(in the rows, 128 means zero)
Named turns come first, each shown by rows before and after it. Which turns, in which order, take the first row of each pair that follows to the second? Write the first one first, as in the answered first pair.
Q184:
[138 114 161 143 108 123 171 147 130 120 106 162 121 109 124  87 121 131
 145 124 111  96 138 100 111 151 176  91 111 119 158 128] => [133 110 168 135 131 142 158 138 109 122  99 155 124  97 143  99 115 133
 162 109  99  84 149 105 109 145 177  95 123 133 153 120]
[151 127 146 164  98 112 132 146 148 104 146 139  62 120 117 115  95  98
 106 130 114 131 143 121 134 136 135 137 137 141 121 111] => [155 117 153 153 117  99 150 140 143 114 138 142  72 119 103 115 126  89
 106 147 111 121 132 125 129 154 144 124 128 153 137 108]
[129  86 162 101 183 147 162 110  78 133 135 118 138 111 138 145 172 128
 154  98 111  77 105 127  82 102 143 110 159 192  94 120] => [116 114 139 125 132 172 121 123  97 110 152 106 114 112 169 142 104 148
 150  65 115 104 125 114  92  64 121 143 172 161  51 130]
[141 116 161 132 121 121 114 156 151 120 145 151 149  80 116 131 176 117
  81 148 135 131 127 115 128 140 171 100 158 154 153  90] => [135 113 162 126 140 147  95 146 130 123 141 144 150  68 140 146 162 121
  97 126 128 124 142 118 130 128 175 111 174 164 142  81]
Q435:
[ 95  96  97  84 141 185 112 106 158 123  79 109 153 189 125 176 135 156
 135 105 135 115 166 109  87 157 109 160 103 116 166 170] => [ 98  79  89  91 137 139 123 112 171 118 101 104 138 211 127 183 153 170
 117 129 152 149 136 119 110 160 101 153 115 105 153 181]
[153 118 141 145 134 123 101 174 145 112 106 125  99 125 160 117 116 106
 149 107 133 100 147 126 140 136 134 125 120 108 147 111] => [148 122 137 144 130 127  97 171 152 113 104 125 104 132 156 112 112 110
 149 108 133  99 149 124 137 133 126 127 114  98 151 115]
[144  94 113 104 126 134 141  81  73 163 128 176 119 133 142 148 148 147
 150 128 116 123 111 115 129 170 149 117 106 155 118 129] => [136 105 112 101 121 149 137  75  76 164 119 178 131 132 138 141 138 147
 155 123 111 113 128 108 119 164 142 123  97 145 128 131]
[112 128 107  98 158 126 117 113  95 153  87 138 127 121 144 126 131 119
 157 126 121 120 137 124 156  88 164 127 152 171 121 116] => [ 97 139 102  90 150 135 111 104 104 154  79 139 139 128 133 116 118 127
 160 120 114 113 149 120 145  81 149 135 134 150 134 127]
Q882:
[117 121 133 118 148 135 121 149 124 143 140 114 127 128 154 121 132 126
 138 119 125 125 121 136 106 140 128 141 126 130 116 137] => [121 123 132 126 131 120 133 158 138 140 147 117 118 135 143 111 136 123
 127 128 132 137 110 132 109 145 126 136 122 122 118 142]
[155 124 148 159 118 140 127 153 104 117 144 134  83  79 176 148 114  97
 125 118 132 137 116 127 150 136 177 126 185 183  80  94] => [121 162 128 142  55 130 148 141 188 122 128 154 134 138  76  84 107 110
 103 157 128 125 131 102 107 143 119 130  86  85 161 151]
[174  95 146 149 120  95 142 148  92 120 158 144 103 129 108 103 135 154
 126 151 127 143 115  91 149 130 120 149 142 119  91 116] => [146 110 142 117 134 133 131 119  99 134 132 144 145 145  84  94 126 166
 147 140 109 115 143  86 123 118  93 163 103  86 132 133]
[111 153 139 117 172 173 119 105  89 145 110 109 144 120 147 153  91 106
 128  82 152  91 121 145 140 107 139 147 135 136 133 111] => [142 149 130 162 103 103 157 153 133 127 143 123  99 134 126 133 108  94
  76 123 186 136  76 136 156 132 148 127 140 127 116 119]
Then:
(2 to 3 turns a pair)
[149 113 144 145 173 132 138 132  89 120 127 118 122  95 156 142 151 120
 133 113 114 128 119 136 151 161 176 106 161 182 108  99] => [141 163 119 180  74 149 121 156 143  96 138 126 104 107 143  99  79 126
 109 102 121 149 141 104 139 139 148 136 133 126 101 123]
Q435 then Q184 then Q882
[116 107 143 106 133 143 130 115 134 141 107 120 135 138 106 121 137 138
 139 116 112 113 106 148 125 118 124 143 135 125 148 119] => [115 103 141 109 136 136 123 113 133 136 116 115 125 142 117 129 135 145
 139 115 117 123 101 152 134 111 120 148 148 126 136 120]
Q435 then Q435 then Q184
[122 121 128 121 123 153 102 122 127 127 127 117 131 143 154 128  92 139
 118 111 146 161 123 134 133 103 104 151 140 108 119 136] => [122 120 126 123 114 140 108 127 142 127 132 121 129 154 143 123  98 142
 110 122 151 168 116 134 133 107 100 148 134 100 124 143]
Q435 then Q882
[140 118 129 137 119 112 131 149 149 117 132 128 117 142 116 122 138 130
 108 132 150 147 107 120 139 134 129 114 121 132 126 124] => [116 128 128 115 138 152 108 122 139 124 111 122 144 142 120 124 120 144
 133 111 133 125 135 120 124 115 110 130 106 115 138 130]
Q882 then Q184
[162 138 149 153 140 178 138 144  81 124 124 143 123  52 134 122 129  81
 140  90 122  89 152 112 101 137 195 113 138 191 125  64] => [101 165 103 127  85 167 119 112 171 119 124 134 166 146  75  83  93 143
 131 114 123 112 168 103  90 102  97 146  62  60 174 144]
Q435 then Q435
[137 119 117 104 148 177 150 129 110 145 101 129 161 118 107 144 151  97
 150 142 103 116 118 116  97 136 158  95  86 150 157 143] => [134 100 103 105 136 124 160 133 139 134 124 119 143 161 101 147 170 120
 132 174 125 157  85 128 121 136 137  92  91 125 149 164]
Q435 then Q435 then Q435
[143 156 158 121 162 192 124 115 141 139  90 112 147  75 112 123 140 127
 164  89  70 122 141 106 131 141 164 100 138 166 121 102] => [160 154 158 144 143 170 125 137 143 128 108 110 115  66 127 128 140 125
 147  93  83 146 126 108 149 144 179  98 163 179  94  94]
Q882 then Q184 then Q184
[ 96 107  84 106 153 134 115 106 129 167 150 115 152 115 127 113 158 170
 143 106 124 150 114 138 113 131 115  70 123 101 147 148] => [100 114  75 119 124 123 119 118 147 158 159 119 141 122 123 103 147 170
 132 112 131 164 108 132 116 131 107  71 118  88 141 157]
Q184 then Q882 then Q882
[131 127 137 105 147 148  94 117 117 112 154  99 133 100 161 112  77 113
 135 117 113 116 132 121 104  84 131 136 140 126 127 150] => [144 129 129 127 112 120 106 138 137 103 170 106 110 103 155 103  76 112
 110 131 127 138 115 118 114  89 132 133 142 121 116 156]
Q184 then Q882 then Q882
[126  84 115 122 183  80 111  80  92 122 127 148 143 144 129 152 174 140
 128 147 132 127 123 156 133 138 117 130 119  95 120 146] => [112 103 105 122 160  98  94  75 108 118 124 147 152 153 126 141 144 148
 133 137 128 128 139 148 127 122  95 143 104  64 121 161]
Q184 then Q882 then Q882
[109 140 134 131 112 158 138 121 142 130 128 127 157 154 126  91 113 141
 127 127 131 143 160 119 130 106 131 145 120  94 107 145] => [108 134 134 134 126 164 128 124 124 129 133 118 145 146 151 105 109 146
 131 115 131 147 159 125 142  98 137 149 144 109  87 137]
Q882 then Q435 then Q435
[124 121 137  97 166 135 160  98 106 154 101 162 162 125  91 114 178 120
 149 143 124  82 140 117  99 154 131 104  96 135 191 126] => [114 166 101 145  56 132 129 132 165 116 135 160 121 146 105  87  91 142
 117 125 144 137 149  96 111 116  92 142  96  70 148 156]
Q184 then Q184 then Q184
[137 136 136 101 150 135 178 104 128 145  96 128 133 119  82 120 160 152
 145 151 135 109 111 123 116 158  98  94 143 108 136 146] => [141 126 142 102 164 137 177 104 111 145  98 125 125 107  97 133 166 147
 149 147 135 111 107 129 125 160 110  91 161 127 122 136]
Q435 then Q435 then Q882
[105 137 102 131 134 154  96 154 135 113  90 131 138 140 121 120  95 112
 164 107 116  95 149 140 113 126 149 156 119 127 154 155] => [114 140  98 148 110 149  93 168 140 104  98 131 120 133 130 116  84 111
 156 105 123 109 145 135 116 126 153 160 127 129 139 152]
Q882 then Q435 then Q435
[137 140 124 136 103 129 148 139 137 143 123 139 128 116  91 109 136 106
 118 141 138 113 129 128 123 142 145 125  97 140 149 121] => [133 132 132 122 133 141 144 126 115 150 115 134 138 109 101 125 146 108
 133 132 130 101 135 136 122 142 150 124 106 153 151 111]
Q435 then Q184
[113 140 126 121 133 130 136 126 144 143 125 127 138 155 114 125 147 128
 131 128 127 118 129 129 125 139 109 129 100 118 147 147] => [111 132 126 120 157 143 115 122 119 140 129 115 130 148 147 148 137 134
 148 111 123 121 133 139 140 126 113 136 127 135 123 136]
Q435 then Q184 then Q184
[119 128 127  98 144 119 140 115 156 126 112 134 134 148  84 123 151 142
 123 165 123 135 130 120 122 140 114 116 108 106 144 154] => [139 108 135 108 164 103 141 125 128 124 125 129 109 129 117 146 167 136
 120 161 133 146 112 134 144 143 140 107 150 147 113 133]
Q435 then Q882 then Q882
[111 105 127 106 119 130  93 142 143 125 123 127  92 135  98 149 121 145
 130 131 165 188  73 135 167  87 115 158 133  75 144 149] => [103  91 141  77 170 150  94 116 115 142 103 127 122 127  95 163 147 140
 152 126 148 155  84 142 157  93 124 150 130  94 168 137]
Q184 then Q882
[130 132 131 124 101 119 141 134  93 132 150 133 108 117 139 118  86 116
 104 110 129 162 133 124 111 112 143 131 135 134 116 131] => [121 136 124 119  91 117 140 127 112 131 150 135 119 133 124 112  85 126
 102 117 129 164 133 123 106 111 127 133 117 113 130 144]
Q435 then Q882 then Q435
[113 139 117 133  91 140 115 126 170 114 122 111 129 146 124 114  94 157
 130 123 133 146 136 126 129 104  85 149 117  80 144 156] => [102 124 121 108 141 153 102 105 143 124 116 100 143 146 142 137 106 168
 152 112 126 136 138 140 137  96  87 153 132  94 143 149]
Q435 then Q882
[130 127 119 117 176 146 129 104 107 129  96 109 129 110 147 129 144 143
 156 100  99  97 135 118 133 115 154 149 140 167 134 114] => [134 148  98 158  90 117 130 141 155 101 127 115  89 128 143 103 107 148
 119 109 121 143 122 101 146 105 136 159 139 127 107 133]
Q184 then Q882
[125 118  85 133 107  89 163 139 219 100 158 123 132 127  93 105 167 166
 108 176  83 183 128 143 101 158 101 107 116 119 116 108] => [145 112 111 140 157 143 142 140 145 107 146 122 121  58 154 137 155 140
 138 128  66 150 149 151 101 157 154 110 167 195  77  57]
Q882 then Q882 then Q435
[141 113 143 159 119 133 158 126 135 108 120 139 130  94 110 113 148 100
  93 137 126 112 113 147 109 162 155  94  97 141 127 119] => [134 118 149 147 138 161 146 113 119 111 110 135 146  82 120 119 138 100
 112 117 116  95 134 147 102 153 153 103  98 147 131 112]
Q435 then Q882
[154 135 167  94 148 118 180 115 117 162 106 157 132 153 127 112 159 102
 108 160  96 101 109 110 101 155 175 124  89 147 178 147] => [142 144 161 102 167 173 125 106  76 152 108 135 114 125 197 145 102 118
 138 101  88 105 139 119 118 114 179 156 136 164 124 130]
Q882 then Q184
[123 152 127 123  97 103 153 131 167 117 133 154 130 138 106  95 138 127
 103 160 120 132 126 129 123 143 136 122 101 120 140 139] => [103 162 121 117 120 159 103 114 136 115 127 135 134 122 154 118  90 144
 134 108 105 124 161 133 127 104 127 153 123 120 111 131]
Q882 then Q184
[140 142  92 164  72 138 127 148 143 115 127 126 125 134 123 108  87 177
 114 131 158 169 117 142 120 122 137 150 157 132 125 140] => [116 125 101 112 137 150 128 101 131 139 101 120 178 155  97 118 124 190
 143 142 141 135 126 156 105 125 119 146 126 126 175 150]
Q184 then Q882 then Q435
[120 131 108  96 113 132 122  89 139 140 142 108 148 173 105 115 109 137
 110 146 127 141 151 133 119 106  81 144  82  73 174 159] => [165 119 111 146  79  86 139 141 134 122 177 112  82 146 135 122 113 115
  77 157 155 180 114 135 149 122 122 130 135 119 118 134]
Q882 then Q435 then Q882
[127 163 124 138  88 126 133 138 164 117 109 135 134 128 125 112 111 134
 104 134 131 140 129 133 110 123 116 127 132  93 148 135] => [143 140 140 127 122 106 157 136 145 129 105 141 141 119 120 124 158 119
 107 153 130 131 111 145 109 147 141 103 140 128 158 119]
Q184 then Q435 then Q435
[137 151 127 154  72 108 138 162 144 110 138 143 110 119 136 123 105 143
  94 158 122 160 121 119 128 120 127 134 135 128 103 123] => [114 152 134 111 108 129 147 127 141 131 106 150 164 130  96 116 129 144
 116 169 102 119 139 117  98 127 111 125  90 110 161 134]
Q882 then Q184 then Q184
[174 140 149 171  41 132 132 190 102 113 135 144 118 119 164 139  95 101
  98 126 117 116 156  95 162 150 131 135 126 137  98  89] => [158 155 139 160  26 147 122 179 118 113 126 146 135 134 147 125  78 113
 104 123 112 110 171  87 150 140 108 148 102 106 116 104]
Q435 then Q435
[172 153 144 108  67 149 123 135 163 116 164 136 113 106 133  81 110  59
 112 163 131 127 137  73  87 136 136 162 150 152 136  93] => [177 146 150 111  79 152 122 135 151 115 166 135 108  94 144  92 115  55
 116 157 132 130 132  77  94 134 148 157 163 164 126  84]
Q882 then Q882 then Q184
[142 141 150 147  89 171 138 131 146 119  72 178 155 105  86  87 133  99
 143 113 112 100 184 106  53 128 156 112  58 118 179 102] => [130 110 115 143  75  80 143 134 196 109 118 156 133 184  80 102 156 150
 114 162 149 177 128 128  98 117 106 112  66  63 163 148]
Q184 then Q435 then Q435
[ 85 150 142 116 142 193 105 115 122 138  74 129 164 110  99 125  66 135
 156  84 105 108 183 154 104  67 105 131  89  94 136 151] => [107 161 143 154 101 193  99 149 120 123  90 133 123  81 123 119  37 117
 140  69 113 126 180 144 113  67 131 135 116 117 101 133]
Q882 then Q435 then Q435
[129 116 141 135 137 112 133 156 107 125 142 136 102  94 136 110 135 111
 126 132 126 126 116 142 123 131 133 106 148 159 102 123] => [ 97 132 135 108 151 150 115 126 112 134 121 132 138 105 125 103 117 127
 148 118 111 105 146 138 104 111 106 124 116 123 130 138]
Q882 then Q882 then Q435
[100 155 118 101 173  97  95 110 148 149  74 143 161 137 112 113 128 197
 156 116 126 104  87 163 117 137 105  98 124  61 148 144] => [ 94 163 113 109 163 108  81 109 150 143  76 140 153 140 120 114 108 201
 158 107 125 107  92 161 122 126  99 108 130  55 140 147]
Q184 then Q184
[141 168 127 136  92 138 159 129 153 135 105 170 150 108  75  96 132  92
 113 141 121  96 150 103  88 156 143 118  84 137 177 128] => [100 166 100 113 104 140 120 100 173 131 114 143 167 156  90 110 111 141
 129 134 123 119 156 115 106 119  84 146  80  82 173 164]
Q882 then Q435 then Q435
[ 78  96 119  77 205 114  91  84  75 116 140 102 160 134 130 131 169 107
 123 121 119 120 103 196 166 115 122 145 124 114 123  91] => [ 89 100 110  91 151  69 125 107 125 111 151 117 152 162  82  98 183 103
  87 164 133 136  78 184 160 133 114 133  93  83 143 112]
Q882 then Q184 then Q882
[104  97 119 112 159 155  83 109  73 143 119 112 130 131 163 175 120 142
 164 102 108 114 114 139 129 103 130 143 161 145 117 137] => [106 130 115 120  84 132 126 125 139 145 106 144 152 155  77 110 126 128
 130 144 111 102 111 106  90 131 113 131  86  92 178 163]
Q882 then Q435 then Q882
[131 116 108 157 111 143 130 121 133 117 141 131 108 114 135 129 124 138
 134 113 107 148 114 125 110 106 128 137 152 129 103 104] => [139 104 113 150 117 119 156 119 138 123 135 140 116 120 110 123 159 127
 127 134 107 139  96 125 102 128 135 117 139 136 123 104]
Q184 then Q184
[148 127 109 125 166 125  73 163  79 184 166 141 149 140 133 140 157 168
 132 157 149  70 120 157 132 127 129 146 110 150  86 112] => [161 138 115 140 142 131  89 178  84 183 163 156 143 120 117 121 155 144
 122 158 148  59 125 143 118 142 147 139 100 160  93 102]
Q882 then Q435 then Q435
[117 119 162 131 144 116 132 120  58 113 133 129 101 105 177 136 144  61
 162 110 152 140 122 168 115  94 162 140 160 177  34  85] => [ 82 147 148 116 131 163  98  96  71 115 117 120 128 119 172 124  95  82
 183  81 134 126 162 157  98  63 125 172 133 130  47 105]
Q184 then Q882 then Q882
[142 152 145 153 104 143 139 147 126 103 104 138 144 102 121 119  74 100
 140  91 136  94 116 129  98 128 120 121 120 129 138 134] => [144 145 143 155 113 145 129 149 116 100 111 130 131  98 142 134  67 104
 144  83 139 101 116 137 112 122 125 126 138 136 119 130]
Q882 then Q435 then Q882
[147 124 134 110 159 161 112 122  87 113  81 110 146 126 131 154 136 121
 143  81 115 101 172 116 164 107 160 142 136 105 124 136] => [155 140 117 140  83 114 136 153 145  98 103 124 125 152  96 121 128 123
 101 111 139 133 151 102 164 113 144 138 109  63 127 164]
Q184 then Q184
[165 161 140 138 143 113 124 153 169  90 161 104 142 141 117 127 148 115
 100 169 147 168 124 152 136 148 135 135 149 128 181 164] => [163 169 146 129 145 127 125 147 168  96 148 110 159 133 103 118 149 109
 106 166 139 148 135 147 121 156 134 132 132 126 201 164]
Q435 then Q184 then Q882
[156 138 126 161 103  96 155 120 142 133 101 113 106  93 116 169 136  88
  97 125 155 128 107 130 136 153 130 124 164 131 106 103] => [129 132 127 118 146 109 152  81 142 150  78 110 157 118  89 170 159 107
 120 132 139 100 120 137 119 149 104 127 130 105 150 122]
Q882 then Q435 then Q184
[177 153 132 115  62 174 133 113 154 125 110 171  92  61 137  82 127 103
 100 124 119  93 180 110  86 159 152 115 112 116 153  72] => [168 159 123 113  47 169 129 111 173 119 115 168  96  77 130  74 117 114
  98 126 122 104 181 106  88 152 132 123 102  90 158  87]
Q882 then Q882 then Q435
[149 166 150 105 125  61  78 112 137 151 131 106 117 166 161 145  73 133
 113 142 180 156 111 125 154 138 114 112 157 119 114 112] => [139 180 149  97 105  68  89 107 158 157 116 118 141 175 123 120  73 126
 110 149 173 138 122 111 131 148 103 112 119  98 152 123]
Q435 then Q882
[142 121 130 139 104 130 164 136  79 103 102 191  92  68  78  91 139  87
 132 114 103  88  91  99 124 167 174 108 125 165 141 111] => [109 139 113 118  92 139 157 116 112 105  89 189 126 106  45  72 126 110
 135 121  99  82 106  92 107 153 132 124  81 107 175 143]
Q882 then Q435
[107 160 151  79 142 161 122  98 134 144  99 139 148 138 162 130 145 137
 109 148 145  84 127 132 128 116 123  90 121 119 130 124] => [115 173 155  94 122 173 121 112 130 139  98 145 141 121 168 125 130 126
 109 136 143  80 136 123 123 116 134  90 124 128 122 115]
Q882 then Q435 then Q435
[124 155 111 136  67 134 135 144 173 121 140 138 104 135 108  98 102 127
 118 126 138 153 127 109 135 131 111 140 114  93 132 141] => [114 136 134 100 160 183 111 107 102 139 112 126 131 104 147 139 118 124
 167  90 114 111 151 129 133 126 132 141 141 143 131 110]
Q184 then Q184 then Q184
[136 118 104 105 121 118 129 132 144 125 141 146 116 130 174 119 104 118
 124 144 146 156  99 122 122 121 114 138 153 117 135 155] => [135 109 111  87 146 117 144 120 137 137 128 149 139 133 154 118 134 112
 131 158 142 138  97 124 110 139 118 125 141 121 161 152]
Q184 then Q184 then Q882
[122 144 126 147 100 129 120 104 130  99 124 117 125 164 104  44  98 129
 141 147 121  96 127 107 141 106 129 142 148  97 154 115] => [135 131 129 163 105 116 114 120 111  94 140 108  95 151 136  64  98 126
 138 140 129 114 113 118 162 104 146 143 185 122 118 102]
Q882 then Q435 then Q882
[ 78 160 157 137 152 161 137  89 117 131  88 152 125 128 125 132 103 120
 127 136 153 107 176 112  83 123 171 130 102 108 129 152] => [ 68 132 148 125 188 137 124  78 106 129 103 129 117 151 153 165 118 147
 136 141 161 133 157 136 112 109 158 133 130 107 108 161]
Q435 then Q435 then Q882
[144  91 149  97 153  92 141 116 142 161 120 124 172 160 119 121 179 133
 125 166 126 127 108 157 116 154 132 112 124 134 157 126] => [131  99 148  98 172 143  88 104 105 154 119 104 162 136 179 147 127 147
 156 114 113 125 138 163 126 116 132 139 160 144 116 110]
Q882 then Q184
[115 152 111 113 158 184 124  93 104 106 116 120 119 107 147 118 114 105
 138  97 134 107 177 131  88  95 154 142 139 135 137  94] => [125 162  99 139  89 132 157 123 163  98 136 134 102 136 102  81 120 101
  92 137 159 136 151 113  85 112 140 133 110  97 148 119]
Q184 then Q184
[151 119 129 138 143 130 136 136 121 130 131 121 126 148 109 126 150 136
 108 134 138 125 105 136 147 124 125 122 101 130 109 128] => [138 120 124 129 150 147 120 125 119 129 124 112 135 152 116 132 138 148
 120 123 131 120 116 138 146 113 112 132  98 121 111 132]
Q882 then Q184 then Q435
[164 124 144 110  45 115 164 168 136 154 135 151 101 144  98 100 163 129
 104 150 152  71 109 123  70 165 155  64 107 134 138 119] => [168 131 136 134  22 117 147 185 137 139 151 144  71 137 128 104 135 131
  98 136 160  95 107 122  85 150 156  78 131 135 104 117]
Q184 then Q184 then Q882
[133 137 116 167  85 115 143 144 141  96 137 127 118 120 141 120 114 126
 103 125 141 164 119 115 122 125 150 131 147 130 101 115] => [103 138 106 136  96 117 133 116 159 104 126 118 152 155 120 117 118 150
 119 132 137 156 127 116 119 113 114 140 115  89 130 143]
Q882 then Q435
[118 118 125 141 121 130 107 120 126 114 137 120 113 136 146 129 113 138
 129 119 131 150 128 117 143 110 102 134 140 119  95 131] => [121 114 124 133 114 105 134 122 147 122 133 130 126 148 107 112 140 131
 119 146 135 147 115 114 132 130  99 122 114 109 124 142]
Q882 then Q184
[136 110 139 133 128  98 134 138 131 131 148 134  92 109 130 138 155 120
 131 134 154 123 103 149 132 157 153  98 153 162 117 122] => [128 138 141 141 114 150 107 135 118 124 137 132  95  87 149 131 106 118
 146  95 139 105 139 137 115 139 154 120 152 159 108 115]
Q435 then Q184
[130 137 149 140 165 135 134 139 110 110  95 155 115  78 107 109 142 116
 129 160 133  96 121 132 129 128 122 131 132 157 144  87] => [111 159 128 149 123 146 113 137 144  99 101 149 115 100 101  92 100 136
 125 153 133 111 136 121 127 104  91 152 112 109 144 111]
Q184 then Q435 then Q184
